One turning vector, and how many ticks it has turned:
The counts run from 0 to 360.
[-13  11  18   3   4   0   8   5 -10  -7  -6   2 -11   4   5  10 -11  -5
  -7  -4  -3  14   1  10  12  -1  11 -13   1  -4 -26   9   4 -15   9  -4
   3 -19 -14  -5   3  18 -24  -5  -2   8  -1   8]
149
[  2 -10  -6   7  -9 -10  14 -19   5 -29  12  16  14  18   4  -2  14  -6
  -5   6  -8  -7  -7  -6  -4   9   3  -7 -21  -1 -10  -8   0   9  -9 -16
   5  -5  -5   0  11 -13   2   3  10   2  -4   6]
19
[-12 -14  16   2  -8  21   9   6   3  -4  11  10   6  14 -13  -3   5   1
   1   8 -22  -3  -2  -4  -2   1  -2 -13   1  -8 -14   1  13  11  -2 -12
   4  13  -8  -6   9  13  -7   1  -2  -3  17   9]
85
[ -6   1   9  -3   2  -6   3  18  12 -11  12   0  -8   6  15  16 -24 -14
   1   7  13  13  -9  -1  13  -7  16  -1   4  -6 -10  24   0 -17   9  -7
  -9  -1 -10  -5  14   6  -9 -12   3   7   3   5]
144
[ -2 -10  -2  -2  11 -10  16  -3   7  -6  19   8  -6  12   3   3   0 -24
 -20 -18   9   1  -7  -3  -3   7  10  -4  -4 -17 -18 -10  20   4   2 -14
   5  -6   7   6  13   1   5  -4  -2  -2 -11   6]
323
[ 13  12 -13   2   0 -21   3 -17  -4  -1  -6  -1   6   1   2  14  -4  11
  -1   4  10  -3  -4  11   0  12  -1   1  -9  19   5 -12 -13  -7   1   0
   7 -25  -5  -5  -6 -18  -1   2  10  22 -15  -2]
231
[-20  14  -2   9  -7  -4  17  -7 -17 -15  -7  15  -4  11  20   5   4  -7
   2 -13  -1  13   1   0   9   3  19   3  -3 -17  -9   7  -6 -13  -8   6
 -11   5  -3  -6   3  -5  -7 -15  -8   1 -17   9]
133
[  2   3   5   2  19 -18   0 -18  15   1  11   4  -2   1  10   4  -9  -9
 -11  -4  10   7 -10 -14   6  12   7   5 -14  -6  -6  13   5  11  11  -5
 -21  -4  12   6  -1  -6  13  -8 -13 -15 -11   5]
29
[ 11  -6   1  -4 -12  14 -17  10  -3 -14   3  11   7   2  -5  -2   4   8
  30  33  -4  -9   2   4   6  -9  -7   0  14  15   9   3 -13  -3 -10   7
  -3   9 -11 -11   5  -3   0   0   4   3  16   4]
186
[ -2   4 -22  -3 -10   6  -3   4  -4   6   2   1   9  17   9   9  -4  -9
  11   5  17   1  -1  11   3   7   6  11   3  -4  16  -9  -8 -13  -9   2
   4   9 -12  -8   6 -22   8 -18   0  10 -19  15]
121
[-12  -3  17  -9   3   2 -13   0  -2  15  -7 -12 -10 -19  10 -10 -15  10
  -8 -15  10   8   3  -5   4 -21  -1   4   5   1  -9  13  -2 -11  14  16
   2   5 -14   5 -17  11 -16   3   2  -4   2 -10]
158
[ -8   5   9  12   2  -2  16   2   8   9  -7  -7  -2 -12   3  12   0   9
 -31 -29   9   4   2   3   1  -1   3   5  -2 -10   0   2   3   0  11   1
   7 -12  14   8  -9   6   5  -6  -3  -6 -19  -9]
48
[ -5   2 -21 -12 -16   0  -4   0   0  -5   0   6  -2  21  18   2 -11 -15
   5  -5  16   1 -11  14  -1   2  17  10   8  -5   0  -8  -3 -20 -15  -5
  -3   1  -2  -3  15 -12   9 -17  -3  17 -15  10]
125
[  5   3   3   2 -16  20 -11   7  12   6 -15  -8  12 -13 -12  16 -14   9
  -7  -9  10   2   4  19  10  -4 -10  16  -7   3   9  -5  -1  -2   6  -3
  11 -16  -1   3 -10   6  13 -12  -5  -3 -16   5]
56
[  6   0  -2   8  -8  23   2  19   9  10  -8 -13  11 -11 -10  27  -8  14
 -12  -6  10   4   3   7   2  -2  -9   7  -7   7  15   5  -7  -1   3  -6
   5  -5  -3  -3  -4  -5  11 -12   0  -8 -13   7]
55
[-10 -11  -2   7   2  -7  13   4  16  15   3 -15   4 -11  -5   0  -7  10
 -32 -32   9   3 -14  -9 -16   2  -1 -10  -5   7  -6  14   2   1   1  -6
  -3  -1  -3   3  -5  -1   8  -2   1 -10   3 -11]
46
[ 15  -4  10  -8  -8  -3 -14  -5  16 -32  -7   3   1 -10  11  -9 -10  -1
 -10   0   1  -2 -15   5   5 -16  -4  -7 -16   8 -16   6   7   3  -2  -8
  -5 -15  -4   2   1  10   2   5   8  -2   7   1]
255
[-14  10   5  -7   2   0 -18 -14  -2  -3  -9   4   3  10  19  -7 -12  -3
   4   0  10  16  -1 -10  13   2   5  11 -18  -6  -5  14 -10  -7   3   7
 -18   6 -14  -3   0  -9 -12 -17  -9  -1  -7  16]
138
[-16   5  20  -6   1   1   2  -6  -9  -3  -8  -1  -4   3   5  -1 -10   5
 -13 -10  -4  13  -6   2   2  -2   6 -16 -13  -2 -26   5   1 -12  11   1
   3  -6 -20  -5   0  11 -30   2   5  11   1   4]
150
[ 14 -15  13  -1  -2   2   5  11  20   4   8  -9  -2 -11 -16   8  -6  11
 -13   5   2 -11  -6  -1  -4 -13 -10 -12   3  17  -2  -1   8   7  14 -11
  11 -10   1   2   0  11   9  18  12   0  19 -13]
275
[-17  -5  -9   8 -17   8  23   5  -1  10 -10 -10  11  -1   0   6  -3  14
 -25 -23  -4   3  -8   2 -15   3   3  -9 -10   5  -2  -3  -5  -8  -8  -7
   9  -2 -15  -7   1  -8  -2  -9  10   7  -9  -5]
345
[  2  -9 -20  17  -4  -4  16  -7  -6  -3   4  13  11   3 -15   5  25  12
   3   1  -5  -9   8  -6 -12   9 -15  -2   9   9  12  -6 -10  11 -16  -1
  -1   8   6  -2   0 -18  17   4  -2 -14  -6  -3]
4
[-10  -9  21  -7   7   2  -4  -9   9  26  15   2  -8   8   3 -10   0  -4
   2   2   5  -1   5  -8  10   4   5  10  16 -16  -2  -9  16   8  26   5
  10  15  15   9  -6   6  -4   4 -11  -4  -5   0]
95
[ 16   3   1 -11   8   1   1   7   6 -28   0   8 -14  -7   6   6 -10  -2
 -14  -2   0  11 -19  -2   0 -11   0 -21  -5   6 -19  14  -1   7   3  -6
 -12 -13  14  -6  16   9  14  -5   2   1   4   2]
257
[ 18 -10  -1 -16  24  -8 -10   3  -2  -4  26   8 -11   7   5  -4   1 -11
  16  19  21   0   1 -17   4  -3   4  -4   7   6   4   2   0   2  11   6
  -3  10  -2  -3   8 -10  -4  11   6   1   1   7]
206
[ -1  -6  -3   8   4  -4  12 -12   4 -13  20  20   8  14   3   6  17   0
  -3  14  -3  -3  -3 -16  10   7  10   8 -10 -17  11  -4  -1  17   8  -2
  -1  16  15  -3   8 -17  10  -7  -3  -9 -19   2]
311
[  2 -14   3   6   6   3   5  13  17  -8   9  -4   4   0  -7  13  -8 -14
 -17 -13  17   7   5   3  -4   2  -8 -10 -20   4  -7  -2   9  -2   3 -17
  13 -19 -18   1   4   0  -1  -1   5  -7  -8  12]
39
[-12   2  15  11 -32  14   2   5  16 -10 -13  -4  19   1   3  12 -15  16
  -1  11 -13  -7 -11  12   7  -6   9  10  -9  -1   1   8  -4  -6  -3  -9
  -4  -1 -11  -3   3   7   4 -15   2   9   6  -1]
360
[ -6  -7 -17  -6 -23  -4  -1   4   9 -11   3   0   6  17  16  -2  -5 -15
   9  -2  15  -6  -5  12  -6  -2   6  18   5   1   0  -2   1 -22 -22  -4
   2   5 -22   0   8 -15   6 -14   4   7  -2   4]
124
[  2  -3   3 -13  -3  -8  -7 -18  -8 -12   4  17  -9  12   9 -20   7   4
  16  16 -12  -9 -16  -3  -3  -8   3 -16  14   7 -16  -4   1   2  -7   6
  -9  10   7  -2   5   4   2   6   2  10  18  -6]
193
[ -8  -1 -11  -1 -21  -7  -9 -12  12   7  -2  -1  13  15   5   0 -15  -9
  18   1  12  -8  -5  13  -2  12   2  18   6   7   0  -2  -1 -16 -19  -4
  -5  -1 -24   3  -2 -13   6 -14  -2   8   3   6]
123
[ 11 -11  -7   7   2  18   4  13  -7   4  -2   4  -1 -14 -21   4  22   7
  -3 -13  -2  -4  15   4  -7  -6 -22  -5  13   4   8  -8   6   9  -3   3
  17   1  12   7  -7   6  12   9  -6 -21  -7   0]
284
[-11  -7 -13   4 -21   0   0  -4   4   6   3  -3  15  13   8   3   2  -1
  12   6  14  -2  10   4   4   5   3  18   1  -3  14  -9  -9 -16 -15   2
   9  11 -23  -5  -4 -22  -3  -9   8   9 -13   5]
120
[ 14   7 -22   8  -4  -7   4  -6 -12 -20  -9   7   3  -4   0  10   4  -5
  -4 -10  13   3   6  19  -2   4  -4  -2  -5  13   2 -10  -9 -13 -12   2
  10 -28 -12  -2  -3 -10   7   0   4   8 -19   7]
234
[ -2 -10 -11   4  -5  -4  12 -13   5 -11  15  17  -2  10  10  -6  14   0
  -4   1  -4  -6  -9 -14  -2   3   8   3   5 -12   4  -6   5  18  -7  -4
  -6  20  25   3  12 -14  21  -6  -7 -13 -12  -2]
307
